(in the rows, 100 means zero)
Each path below is one point turned by a fixed rotation once a step. After each direction that follows a path, write how fast that rotation turns it, in degrees a step (0 if it stays still).
Each turn is a multiple of 5 degrees from 10 to 175, or 0.
Each row of a path follows its step; steps can be skipped.
path 1
step 7: [103, 107, 121, 103,  92, 118, 123,  70, 113,  74,  99,  87,  89, 103,  85,
 108,  85, 116, 126, 105, 100, 123, 107, 103,  82, 105,  96,  91,  89, 115,
  90, 114,  84, 136, 111,  93,  80, 113,  81, 105,  98,  78, 125,  92, 121,
 102, 117,  91, 124,  94,  91,  94,  69,  98,  98, 121,  93,  79, 121,  73,
  85, 111,  88,  99,  96, 109,  87, 104, 116, 121, 121, 112, 117,  80]
step 14: [ 98, 110, 102, 118,  96,  83,  97,  94, 108,  59, 101, 101,  75, 108,  89,
 113,  75, 127, 102,  98,  82, 111,  87,  97,  95,  81, 103,  94, 107, 119,
  81, 143, 114,  89,  89,  83,  97,  93,  84, 106, 128, 105, 109,  84, 103,
 107, 107, 107, 100,  83,  77, 133,  99,  73, 100, 100,  82,  75, 111,  80,
  95,  98,  98,  75, 117, 106,  95, 100, 120,  99,  95, 128, 118,  94]
step 16: [ 75, 117,  95,  87,  78,  95, 106,  73,  89,  82,  94,  87,  91, 101,  74,
 110,  80,  78,  94, 100, 103, 120,  98,  78, 107,  97, 112,  92,  94, 124,
  97,  92, 104,  98, 105,  85,  86,  90,  86,  99,  99, 100, 112,  84,  94,
 122, 125,  75, 114,  84,  97, 130, 114,  84,  80, 111,  86, 102, 121,  90,
 107,  94,  86,  59, 112,  86,  89,  98, 114,  84, 111, 113, 131,  74]
step 17: [ 92,  77, 107, 114, 105,  77, 111,  89,  96,  96,  92,  84,  90, 104,  86,
  86, 123, 120, 135, 106, 117,  98,  95, 105, 101, 104, 125, 101,  97, 126,
  79, 110, 120, 109, 125,  81,  74, 123,  83,  81,  84, 109, 132,  81, 100,
 106, 114,  97,  89, 105,  86, 113,  93,  71,  98, 118,  85, 121,  99, 106,
  86, 115, 116,  85,  84,  84, 105, 104,  83,  88,  82, 101, 106,  79]
step 18: [ 72,  93,  90,  86,  82,  88, 117,  62,  86,  91,  99, 116,  88,  91,  84,
  93, 119, 101,  86, 104, 117, 127, 104,  90,  88, 131,  98,  98, 104, 107,
 101,  97, 107, 102,  96,  90,  88, 121, 103, 112, 105, 116, 120,  75, 108,
 101, 125,  73,  87,  96, 111, 113,  96,  93,  82, 109, 106,  93, 116,  95,
 109,  93, 103, 131, 109,  75,  85,  77, 109, 107, 112, 114, 121,  60]
step 26: [ 95, 103, 100,  90, 104,  94, 107,  92,  81,  67,  87, 126, 106, 125, 113,
 106, 104,  92, 123,  71,  94,  83,  99, 108,  94, 103, 111,  84, 120, 121,
 112, 105,  99, 125, 112,  77,  78, 109,  72, 117,  78,  98, 118,  76, 107,
 101,  89, 115, 108,  99, 116, 126,  75,  63,  97, 104,  76,  82, 103,  97,
 103,  92,  95, 115,  94,  88, 106,  78, 103,  97,  91, 108, 118,  72]
step 30: [ 80,  98,  72, 101,  97,  89, 131,  81, 106, 101,  99,  93,  64,  93,  80,
 101,  82, 111, 126, 117, 109, 112, 101,  96, 104,  68, 105,  93,  82, 126,
  93, 113, 105, 111,  79, 116,  96, 110,  88, 103, 108, 105,  93,  73, 108,
 114, 102, 107, 111, 102,  66, 118,  99,  91,  98, 106, 103, 110, 106,  69,
  96, 120,  87, 112,  88,  96,  98,  95, 129, 119, 108, 131, 118,  85]
[109,  96, 106,  98, 101, 105,  99,  97, 103,  99,  99, 101, 105, 100, 100,
  92,  99,  95, 104, 100, 101, 100,  98, 105,  93,  97, 100, 102, 107, 100,
  99, 107,  93, 104,  95,  96, 102,  98, 104, 106,  93, 104, 101,  99, 101,
  99,  95, 101,  99,  98, 102, 102, 105, 102,  91, 101, 102,  97, 101, 101,
 104, 106,  95,  98, 101, 101, 100, 102,  99, 106, 104,  95,  98, 101]
25
[ 95,  98,  98, 102,  97, 102,  99,  98,  95, 104,  99, 101,  97,  89, 103,
 106, 101, 100, 100, 101, 102, 104,  96, 105,  99,  99, 101, 109,  96,  97,
 101, 101,  96,  97, 106, 100, 102, 106,  94, 100,  97, 105,  92,  97, 102,
  96, 104,  95, 100,  98,  97,  96, 102,  98,  95,  98, 101, 100, 104, 105,
 110,  98,  96, 101, 105, 100,  98,  97,  97, 100, 103,  99,  96, 104]
155
[101, 101, 102,  99,  97,  96, 100, 105, 103, 111, 101,  97, 103, 102, 102,
  95,  98,  98,  97,  95,  97, 103, 104, 101, 100,  99, 102, 101, 100, 105,
  99,  98, 102,  95, 104,  99,  96, 103, 100, 107,  92,  97,  96,  98,  92,
 102, 104, 100, 107,  97,  97, 108,  99,  99,  98,  99, 104, 108,  99,  90,
 103,  99, 100, 101,  98, 105, 106, 100,  98,  96, 102, 100, 101, 103]
100
[100, 102,  95, 102, 104, 103, 100,  98,  99, 105,  99,  94,  99, 102, 104,
 100, 104,  96,  94,  97,  99,  96,  98, 103,  94,  96, 100, 103,  94, 102,
  99, 103, 106,  98,  95, 101, 102,  95,  96,  99, 106, 101, 100, 102,  99,
 105, 102, 105,  93, 104, 108, 103, 100, 102, 105,  98,  97,  95, 102,  98,
 108, 106, 105, 101,  98, 108, 104, 100, 100, 101, 107, 104,  96, 103]
35
[ 98,  98, 105,  99,  98, 102,  96,  97, 101,  99,  96, 102,  97, 104,  98,
 101, 101, 100,  93,  97,  95, 106, 102,  96, 104, 107, 102, 100, 102,  96,
 103, 104,  95,  91,  94,  99,  96,  94, 102,  99,  97, 102, 106,  98,  92,
  96,  98,  95,  95, 101,  97, 102, 101, 106,  99,  98,  96,  95, 106,  98,
 102,  94, 103,  97, 107, 104,  95,  98, 103, 100, 100, 104, 101, 102]
170
[102, 108,  95, 101, 108,  99, 106, 100,  99, 100,  98, 102, 103, 102,  98,
 102,  96, 107, 105, 100, 102,  97, 101,  97, 107,  99, 101, 104, 100, 105,
  95, 101, 105,  96, 100, 101,  89,  95, 102, 104,  99, 109, 106, 102, 102,
  99, 101,  98,  99, 102, 100, 102, 108, 101,  97,  99, 103, 101,  94, 103,
 106, 100,  95, 102, 106,  99, 100,  98, 105,  96, 101, 100,  97, 100]
25
[ 98, 106,  96, 103,  95, 100, 104, 109, 102,  98, 100, 100, 102, 101,  96,
 103,  97,  92, 103,  95, 102,  94,  97,  99, 106, 102, 106, 105, 101,  98,
 110, 104,  93,  98, 102,  92, 105, 100, 102, 104, 102, 103, 103,  99, 101,
 106,  98,  95, 103, 100, 104, 101,  98,  99, 102, 103,  98, 101, 102, 104,
 103, 104, 103,  95,  94,  99,  97,  99,  99,  96,  98,  99, 101, 106]
65
path 2
step 4: [ 99, 101, 122,  97,  76, 101, 100, 124,  98,  75,  57,  93, 109, 126,  95,
  95, 104, 120,  91,  74,  96,  75,  89, 102, 108, 122,  75,  91,  96, 122,
  84,  98,  75,  67, 120,  90,  91,  84, 108,  94, 107, 141,  99,  82,  76,
 118,  91,  83, 104,  72, 109,  96,  82, 116,  90, 112, 102, 104, 103,  92,
  75,  92, 130,  98, 100, 103, 103,  97, 113,  98, 116,  74, 107, 110]
step 12: [118, 119, 120,  91, 134,  97,  86, 113, 103,  75,  70,  91, 100, 118, 102,
  78,  52, 104,  65,  78,  95, 110, 113, 113,  77,  92,  92,  97, 116, 118,
  94,  98, 100,  87, 103, 112,  71,  87, 122,  86, 109, 110, 111, 101,  73,
  75, 111,  94, 129,  94, 101,  86,  77, 113, 102, 132, 103, 102,  94,  98,
 104, 107, 135, 109,  98, 117, 101,  93, 105, 106, 115,  83,  96,  99]
step 13: [119,  85,  94, 122,  90,  94,  84, 109, 114,  84,  99, 100, 116, 139, 126,
  92,  98,  83, 101,  99, 122, 101, 105, 104,  99, 107, 102, 112,  93,  93,
 113, 119, 121, 101, 125, 110,  75,  86,  93,  90, 112, 104,  83,  78,  95,
 128, 111,  82, 134,  91, 110, 104,  81, 122, 110,  99, 102,  92,  98,  70,
  70,  82, 132, 107,  82,  95, 109,  74, 113,  97,  87,  63, 118, 113]
step 14: [117, 135,  97, 120, 110, 121,  88,  97,  92,  81, 104,  94, 117, 121, 134,
  75,  80,  71, 105,  63, 108,  87, 113,  98, 115, 101, 122, 114,  90, 111,
  93, 119,  93, 125,  72,  84, 124,  85,  89,  87,  97, 128, 102,  96, 104,
 106, 121,  88, 106,  97,  92,  99,  97, 118,  68, 101,  94, 101, 107,  87,
 107,  76, 104, 122, 122, 103, 105,  74,  79,  98, 113,  86,  94, 100]
step 16: [114, 138,  97, 104,  99,  75, 105, 107, 127,  83,  75,  97, 126, 114, 117,
  78, 104,  74,  82,  65,  88,  89, 100, 109,  99, 122,  95,  89, 120,  91,
 124, 104,  76, 101, 126, 105, 113,  90,  70, 127,  99, 103, 112,  79,  72,
 101,  96,  96, 103,  75, 106, 104,  80, 101, 103, 102, 109, 100,  98, 104,
  71,  98, 122, 114,  92,  99, 100,  88, 136,  84, 111,  93,  86, 107]
step 21: [ 97, 122, 106,  81, 114,  81, 109,  88,  99,  62,  72, 103, 120, 126,  96,
  97,  84, 115, 105,  96,  98, 127, 114,  95, 118, 112, 112,  89, 112, 106,
 118,  92,  92,  87, 129, 103, 102,  81, 106,  88, 128, 106,  84,  71,  91,
 129, 109,  95, 119, 103,  97,  74,  86, 123, 104,  97,  92,  73, 109, 104,
 104, 108, 118, 118,  90,  85, 105, 103,  84,  77, 100,  55, 116, 118]
step 23: [136,  89, 115, 105, 116, 105, 106, 121, 107,  61,  81,  88, 105, 112, 100,
  63,  83,  97,  84,  66,  93,  61,  84,  96, 129,  71, 110,  95,  99, 101,
  76,  92,  73,  78,  94, 112, 106,  83, 110,  84,  94,  94, 112, 102,  89,
 105, 103,  98, 112,  99,  93,  70,  76, 120, 106, 113,  89, 115, 109,  83,
 101,  98,  76,  99, 117,  88, 114,  89,  83, 102, 101,  86, 102, 110]
[ 97,  93, 103, 105,  90, 101, 100,  98,  94, 105, 100, 101,  98, 106,  94,
 101, 104, 102,  98, 107, 101,  94,  92,  99,  96, 106, 103, 100,  96, 102,
  99, 108, 104, 102,  98, 106,  94,  98,  97,  99,  95, 103, 100,  97, 101,
 104,  97,  96, 103, 100, 100, 101, 103, 101, 100, 100, 106, 105, 103,  98,
  93, 100, 101, 101,  98, 101,  98, 102, 107,  98, 105, 101, 100, 104]
160
[106, 106,  99,  99, 103, 102, 100,  92,  97, 104,  97, 103, 101,  99,  94,
 104,  95, 105, 102, 103,  98, 102,  98, 100, 104, 102,  99, 101,  99, 101,
  95, 101, 100,  99,  95, 101, 104,  95,  97,  98, 102,  99,  99, 106,  95,
 112, 104,  99,  94, 110, 103,  96,  94, 100,  95,  95, 100, 102, 100,  99,
 104,  92, 100,  97, 105, 101,  98, 101, 100, 104, 105,  98,  99, 104]
115
[ 97,  97,  98,  97,  94, 101,  98, 113, 102,  99, 100, 100, 102,  98, 102,
  93, 102,  99,  99,  96, 102,  99, 101,  96, 105, 102,  99, 100,  93, 102,
  96, 103,  99, 104, 100,  99,  98,  97,  95, 106,  97,  98,  98,  97,  99,
  97, 104, 104,  95,  98,  98,  98,  92, 100,  90,  96, 102, 101,  99,  97,
  99,  97, 107,  94, 101, 106,  95,  95,  99, 105, 100, 101, 101, 103]
35
[102, 105, 101, 100,  96,  97,  94, 108, 100, 104,  95,  96,  99,  97, 100,
  94,  95,  97, 102,  99,  97,  95,  93, 108, 100,  95,  94,  97, 100, 101,
  97,  96, 104,  91, 101, 104, 101, 109, 102, 101, 105,  99,  99,  96,  97,
 102,  99,  99,  97, 103, 101, 105, 103,  94,  96, 105, 103, 104, 107,  97,
 101, 101, 100,  98, 104,  98, 101, 104, 102,  99, 100, 101,  95, 103]
95
[106, 102,  94,  97, 101,  97, 104, 102,  96,  96, 102,  97,  95, 100, 101,
  95, 108,  96, 100,  99, 108, 102, 103, 101, 101, 103, 101, 107, 100, 104,
 101, 104, 108, 100, 100, 100,  96, 102,  98,  97,  98,  97,  94, 103,  99,
  99, 103, 102,  92, 102, 108, 108,  98,  96, 103, 103, 103, 101,  97, 110,
  96, 102,  96, 102, 105, 100, 101, 101, 104,  99, 104,  96,  99,  97]
170
path 3
step 2: [ 94, 125, 100,  89, 110, 108, 112,  97, 101, 105,  95,  93,  95,  98,  95,
 121,  87, 113,  93, 128,  96,  99,  60,  93,  74,  84, 127, 111,  95,  63,
  93, 105, 125,  83,  85,  91,  93,  62,  87,  84, 120, 102, 114,  79,  71,
  77, 135,  90,  74,  88,  61, 103, 124,  76, 116,  94, 112, 101, 127, 101,
 120, 120, 106, 106,  80,  82,  91,  94,  93,  82,  95,  97,  93, 100]
step 3: [ 85,  87, 101, 121,  96,  87, 103,  77,  78,  92, 125, 119,  98,  85, 135,
  99, 116, 102, 107, 117, 106,  94,  72,  85, 117, 117,  99, 102,  63,  94,
 107, 143,  67, 118,  91,  81,  87, 124,  91,  81,  79, 107,  84, 110, 116,
  94,  90, 102, 100,  99,  95, 102, 104,  85, 125,  69,  86, 102, 108, 120,
 121, 115, 104,  91,  92,  69, 107, 101, 116,  75,  79, 126,  75, 102]
step 7: [108, 117, 125,  89, 108,  93,  75,  94,  76, 113,  95, 132, 100, 139, 130,
 112, 105, 106,  97, 117, 106,  68,  89,  99,  85, 111,  83, 124,  85, 112,
 102, 105, 119,  91, 133,  90,  88, 119, 113,  96, 105, 126, 119, 102, 102,
 108,  97, 102,  91,  98, 108,  58, 110, 101,  98, 118, 110,  96, 113,  86,
 128,  80, 126,  68,  87,  99, 136, 110, 117,  95,  86,  86, 117, 100]
step 14: [ 90, 116, 102, 112, 104,  95, 112, 104,  66,  86,  86,  94, 118, 100, 150,
 112, 105, 111,  98, 102,  85, 109,  91,  99,  95,  73, 119,  79, 107,  78,
 104, 120,  82, 102, 106,  56, 129, 116,  55, 101,  94,  94, 114, 112,  98,
  89, 120, 101,  99, 105,  68,  99,  92, 104,  83,  85, 122,  93, 107, 124,
 107, 105,  96, 112,  89,  92,  80,  69, 107,  79,  90, 134,  88, 120]
step 17: [112, 106, 108, 137, 121,  81,  99, 102,  62, 113, 104,  78, 112,  75, 102,
 108,  98, 100,  80, 118,  93,  83, 122,  90,  92, 116, 102, 109, 103,  78,
 103, 106,  72,  70, 113, 102, 120,  96, 112,  89,  64, 106, 108,  81, 116,
 112,  68,  81, 102, 106,  71,  82,  78,  87,  78,  69, 111,  96, 116,  86,
  89, 103, 128, 121,  91, 107,  87,  99,  79,  71,  97,  88,  79,  88]
step 24: [ 96, 110, 137,  90,  71,  75, 100,  83,  92,  94, 128, 124,  91,  99, 122,
 115, 109, 106,  98,  84,  82,  86,  91,  83, 102,  83, 128, 103, 105,  95,
 105,  93, 106,  75, 129, 119,  85, 135,  91,  92, 110, 118,  75,  83,  87,
 113, 107, 106,  79,  79, 101, 112, 126,  94, 108,  93, 126,  96, 112,  96,
  81,  95, 105,  89,  93,  78, 129,  96, 126, 111,  71,  66, 110, 119]
step 26: [ 95, 119, 145, 109, 108,  95,  73, 102,  69, 128,  94, 110, 122, 104, 134,
  98, 126, 100, 117, 115,  93, 107, 118, 126, 109, 106, 109,  84, 120, 117,
  99, 115,  74, 102, 116,  72, 123, 102,  99,  99,  68,  72, 109, 113,  95,
 102, 101,  90,  95,  80,  89, 111,  91, 117, 112,  99,  94, 100,  95, 104,
  96,  74,  88, 100,  87,  89, 142, 105, 111, 127,  75, 116, 110,  78]
[102,  99, 109, 103,  99, 106, 102, 102,  99,  95, 101, 100, 109, 103,  97,
  99,  96, 109, 101,  96,  99,  97,  97, 102, 102, 103,  99,  98,  93,  99,
 100,  99,  98, 101, 104,  99, 100, 103, 100, 104,  98, 100, 101, 101,  93,
 100,  99, 105,  97,  95,  98,  99,  94,  96,  96, 103, 104, 105, 100,  97,
 104, 101, 100, 107, 105, 104, 100,  95,  97,  91, 104,  91, 100, 104]
140
[ 91, 102,  98, 106, 101, 100,  99, 102,  88, 106, 101, 103, 103,  98, 100,
 101, 103,  99,  93,  97, 105,  92, 100, 100, 105, 101,  93,  96, 100, 101,
 100,  99, 103, 106,  99,  93,  97,  98,  96,  98, 103,  97, 101,  94,  97,
 100, 103, 108,  99,  96,  99, 100, 101, 102, 103, 102,  98,  96, 102,  95,
  99, 100,  96,  93,  97, 101,  99, 100,  95,  96, 104, 105,  99, 100]
95
[100,  99,  97,  94,  98, 100, 102, 106,  94, 101,  94,  94,  98,  97, 102,
  98,  93, 100, 104,  96, 105, 100,  99, 102, 101, 103,  97, 102, 104,  95,
 100, 102, 102,  98, 102,  98, 108, 103,  95, 102,  95,  93, 100,  92, 106,
  97,  95, 106, 102,  99,  98, 100, 102,  96, 101, 101,  93, 101, 103,  99,
 107,  99,  95, 102, 100, 102, 102,  96, 103, 108,  97,  93,  98, 100]
85
[ 97,  99, 104, 101,  98, 105,  99, 100,  96,  96,  98,  99,  99, 106, 102,
 106,  97,  97,  97, 100,  96, 102, 107,  99, 103, 110, 103, 108,  98, 101,
 100, 103,  99, 103, 100,  92,  99,  96,  98, 104, 101, 100,  95,  96, 106,
 104,  95,  91, 105,  96,  98, 102,  94,  96, 104, 104,  99,  97,  96, 102,
 102,  99,  98,  98, 100, 100, 104, 107, 102,  95, 100, 102, 104, 102]
110
[ 97, 105, 101,  96,  99, 103, 104,  95, 104, 102,  98, 103, 102,  97,  99,
 101, 107,  97, 110, 100, 101,  98,  99,  95,  98, 104, 105, 101, 105,  98,
 100,  93,  97, 100, 102,  97, 102, 104, 100, 106, 105, 105, 103,  97, 100,
 101,  97, 103,  98,  97,  98, 106, 108,  98, 102, 102,  99, 100, 104, 100,
 104,  96, 107, 102, 100, 103, 103, 104,  95, 100, 111, 102, 104, 102]
130
[ 93,  95,  99, 101,  99,  97, 106, 104, 101,  97, 106,  96,  95,  98,  95,
 101, 103, 103, 108, 103, 101,  96, 110,  98,  97, 101,  98,  97,  99,  99,
 102,  99,  98,  97, 105,  97, 100, 103,  92, 102, 100,  97, 105, 105, 103,
 103,  99, 102,  98, 101,  97,  95,  99, 103,  97, 103,  96, 106,  95,  97,
 102,  99, 101, 104,  98,  96,  98, 106,  99,  95,  95, 107,  92,  97]
130
[103, 109,  95,  98, 103, 105,  93,  95, 101,  98, 107, 106,  95, 102, 101,
  96,  99,  98,  97,  93, 101, 101, 105,  99,  98, 102,  96, 102, 100, 102,
 104,  97, 102, 103,  99, 103,  94, 101, 100,  95,  99,  99, 107,  99, 106,
  97, 102, 105,  98, 101, 100,  95,  99,  91,  98,  95,  93, 101, 100,  99,
 103, 101, 104, 103, 100, 102, 101, 108, 103,  96,  97,  95, 102, 103]
25
